In the data rows, 500 means zero.
Some points, each followed by its number:
(560, 505, 523, 418, 492, 593, 432, 439, 460, 611, 630, 567, 573, 526,
 572, 534) 0
(447, 457, 444, 576, 573, 475, 496, 575, 531, 472, 604, 688, 488, 446,
 512, 510) 1
(447, 492, 518, 564, 535, 509, 631, 487, 448, 495, 355, 355, 533, 540,
 510, 547) 2
(584, 450, 577, 555, 426, 582, 507, 451, 526, 490, 645, 415, 476, 596,
 525, 601) 3
(452, 472, 448, 606, 546, 502, 569, 354, 437, 433, 475, 625, 538, 542,
 548, 522) 4
(504, 448, 495, 628, 466, 551, 546, 499, 552, 452, 637, 519, 457, 527,
 498, 469) 5
(333, 644, 439, 437, 499, 388, 497, 601, 560, 458, 429, 452, 356, 532,
 417, 356) 6
(498, 381, 545, 494, 674, 429, 471, 662, 377, 585, 254, 544, 558, 309,
 554, 643) 7
(432, 604, 577, 518, 479, 538, 626, 506, 426, 478, 455, 335, 463, 578,
 520, 461) 8
(484, 454, 527, 572, 480, 491, 503, 453, 580, 427, 578, 543, 499, 503,
 466, 517) 9
(563, 497, 550, 414, 489, 606, 457, 447, 459, 605, 613, 556, 559, 554,
 580, 538) 10
(694, 527, 452, 604, 314, 532, 546, 207, 504, 393, 608, 403, 482, 729,
 484, 550) 11
(364, 556, 524, 554, 600, 559, 575, 629, 413, 420, 466, 474, 462, 494,
 550, 472) 12
(393, 636, 568, 350, 507, 459, 479, 551, 474, 512, 472, 424, 505, 545,
 492, 441) 13
(471, 557, 414, 414, 511, 491, 450, 490, 540, 467, 384, 512, 549, 429,
 419, 407) 14
(199, 613, 641, 480, 528, 500, 471, 681, 464, 505, 287, 487, 348, 586,
 597, 653) 15
(436, 639, 476, 515, 491, 503, 649, 428, 566, 419, 529, 318, 484, 654,
 428, 438) 16
(506, 480, 471, 441, 644, 344, 537, 490, 363, 525, 132, 455, 608, 342,
 455, 422) 17
(726, 247, 333, 528, 531, 501, 318, 515, 562, 471, 414, 730, 562, 219,
 529, 488) 18
(389, 478, 355, 578, 511, 478, 509, 646, 599, 482, 296, 535, 380, 441,
 476, 503) 19
(493, 438, 553, 511, 558, 452, 549, 491, 465, 547, 503, 458, 561, 484,
 506, 512) 20
(374, 592, 494, 482, 398, 548, 479, 541, 543, 520, 607, 550, 381, 626,
 490, 476) 21
(584, 737, 447, 429, 328, 580, 593, 515, 506, 432, 588, 282, 476, 567,
 394, 214) 22
(387, 642, 580, 357, 444, 562, 421, 514, 435, 525, 658, 573, 425, 612,
 562, 455) 23
(663, 587, 434, 427, 366, 690, 405, 522, 382, 488, 563, 611, 498, 455,
 579, 393) 24
(387, 512, 514, 428, 440, 431, 445, 536, 650, 453, 212, 293, 448, 529,
 393, 525) 25
(761, 340, 364, 502, 509, 475, 370, 320, 560, 540, 565, 625, 587, 371,
 449, 519) 26
(376, 434, 538, 484, 581, 366, 404, 582, 553, 629, 457, 595, 474, 568,
 461, 658) 27
(344, 443, 637, 337, 650, 320, 363, 581, 387, 618, 562, 680, 555, 469,
 582, 640) 28
New points follow, each followed by the numbers of its five nearest points above by angle, smallest number first.
(382, 618, 529, 365, 513, 470, 474, 540, 499, 519, 480, 422, 515, 530,
 496, 436) 6 8 13 15 23
(524, 574, 696, 615, 300, 690, 601, 551, 681, 538, 848, 259, 323, 737,
 463, 515) 3 5 16 21 22
(361, 575, 456, 438, 571, 424, 530, 627, 551, 364, 449, 544, 448, 404,
 440, 386) 6 12 13 14 19
(370, 458, 520, 500, 490, 473, 389, 573, 523, 392, 454, 555, 407, 519,
 536, 553) 6 15 19 27 28
(605, 434, 607, 548, 371, 643, 517, 441, 565, 497, 712, 367, 460, 652,
 538, 618) 3 5 9 10 11
(309, 502, 584, 437, 590, 483, 460, 559, 486, 541, 365, 477, 495, 493,
 512, 503) 7 13 15 25 27
(677, 353, 614, 442, 446, 592, 448, 477, 630, 500, 569, 385, 485, 445,
 546, 589) 0 3 10 18 26
(377, 644, 567, 319, 499, 489, 464, 574, 509, 535, 478, 440, 503, 537,
 480, 444) 6 13 15 21 23
(419, 465, 526, 580, 572, 503, 658, 504, 427, 502, 276, 337, 578, 534,
 529, 559) 2 8 12 17 20
(557, 519, 473, 506, 437, 535, 477, 412, 539, 442, 492, 462, 491, 588,
 537, 571) 3 9 10 11 16
(475, 475, 586, 560, 521, 562, 540, 531, 506, 476, 717, 487, 479, 622,
 567, 632) 3 5 9 10 21
(499, 461, 506, 597, 499, 520, 527, 509, 532, 441, 585, 504, 448, 509,
 509, 474) 1 3 5 9 11
(416, 640, 547, 501, 475, 536, 610, 530, 404, 461, 421, 317, 462, 583,
 519, 446) 2 8 12 13 16
(536, 431, 433, 616, 527, 433, 516, 518, 528, 479, 561, 590, 450, 453,
 497, 545) 1 5 9 18 26
(316, 586, 511, 430, 526, 460, 431, 713, 586, 446, 470, 497, 404, 498,
 485, 433) 6 12 13 15 19
(363, 732, 604, 299, 371, 584, 349, 506, 401, 563, 769, 631, 390, 690,
 574, 418) 0 10 13 21 23
(614, 510, 438, 527, 441, 533, 486, 397, 505, 468, 549, 524, 471, 585,
 548, 563) 0 3 10 11 26
(777, 322, 353, 491, 478, 504, 350, 306, 591, 542, 572, 646, 550, 361,
 446, 498) 0 9 18 24 26
(485, 493, 585, 533, 520, 538, 520, 442, 485, 459, 489, 435, 488, 596,
 596, 623) 2 3 8 11 15
(380, 427, 542, 497, 514, 362, 410, 595, 560, 623, 444, 581, 483, 565,
 437, 674) 7 15 19 27 28
(484, 389, 543, 508, 552, 537, 452, 609, 529, 575, 469, 570, 598, 376,
 479, 564) 1 7 18 27 28
(432, 456, 369, 663, 546, 515, 585, 268, 408, 406, 420, 693, 557, 587,
 573, 524) 1 2 4 9 11
(750, 667, 397, 384, 260, 813, 358, 503, 314, 474, 607, 647, 471, 434,
 621, 331) 0 10 22 23 24
(504, 459, 466, 426, 692, 291, 555, 496, 295, 547, 066, 474, 629, 295,
 454, 374) 2 7 14 17 20
(540, 456, 492, 597, 486, 514, 565, 439, 534, 385, 400, 399, 513, 492,
 557, 534) 2 4 8 11 25
(642, 392, 585, 461, 466, 566, 440, 485, 595, 497, 559, 426, 475, 457,
 505, 569) 0 3 10 18 26
(571, 716, 456, 420, 350, 602, 572, 526, 510, 441, 586, 292, 487, 578,
 426, 236) 6 8 13 16 22
(602, 391, 422, 574, 493, 483, 532, 246, 664, 418, 402, 367, 592, 385,
 368, 425) 9 11 14 18 26
(586, 736, 456, 409, 334, 611, 606, 522, 498, 446, 603, 280, 488, 587,
 399, 209) 6 8 13 16 22
(380, 452, 594, 394, 626, 363, 393, 571, 404, 633, 545, 655, 525, 478,
 585, 601) 1 7 15 27 28
(863, 242, 305, 498, 464, 471, 344, 206, 599, 553, 566, 666, 604, 384,
 438, 541) 0 9 11 18 26
(400, 569, 548, 546, 452, 558, 625, 336, 488, 374, 542, 381, 501, 700,
 509, 507) 2 3 8 11 16
(485, 525, 420, 424, 506, 484, 431, 454, 522, 479, 390, 532, 539, 448,
 457, 412) 6 14 17 18 25
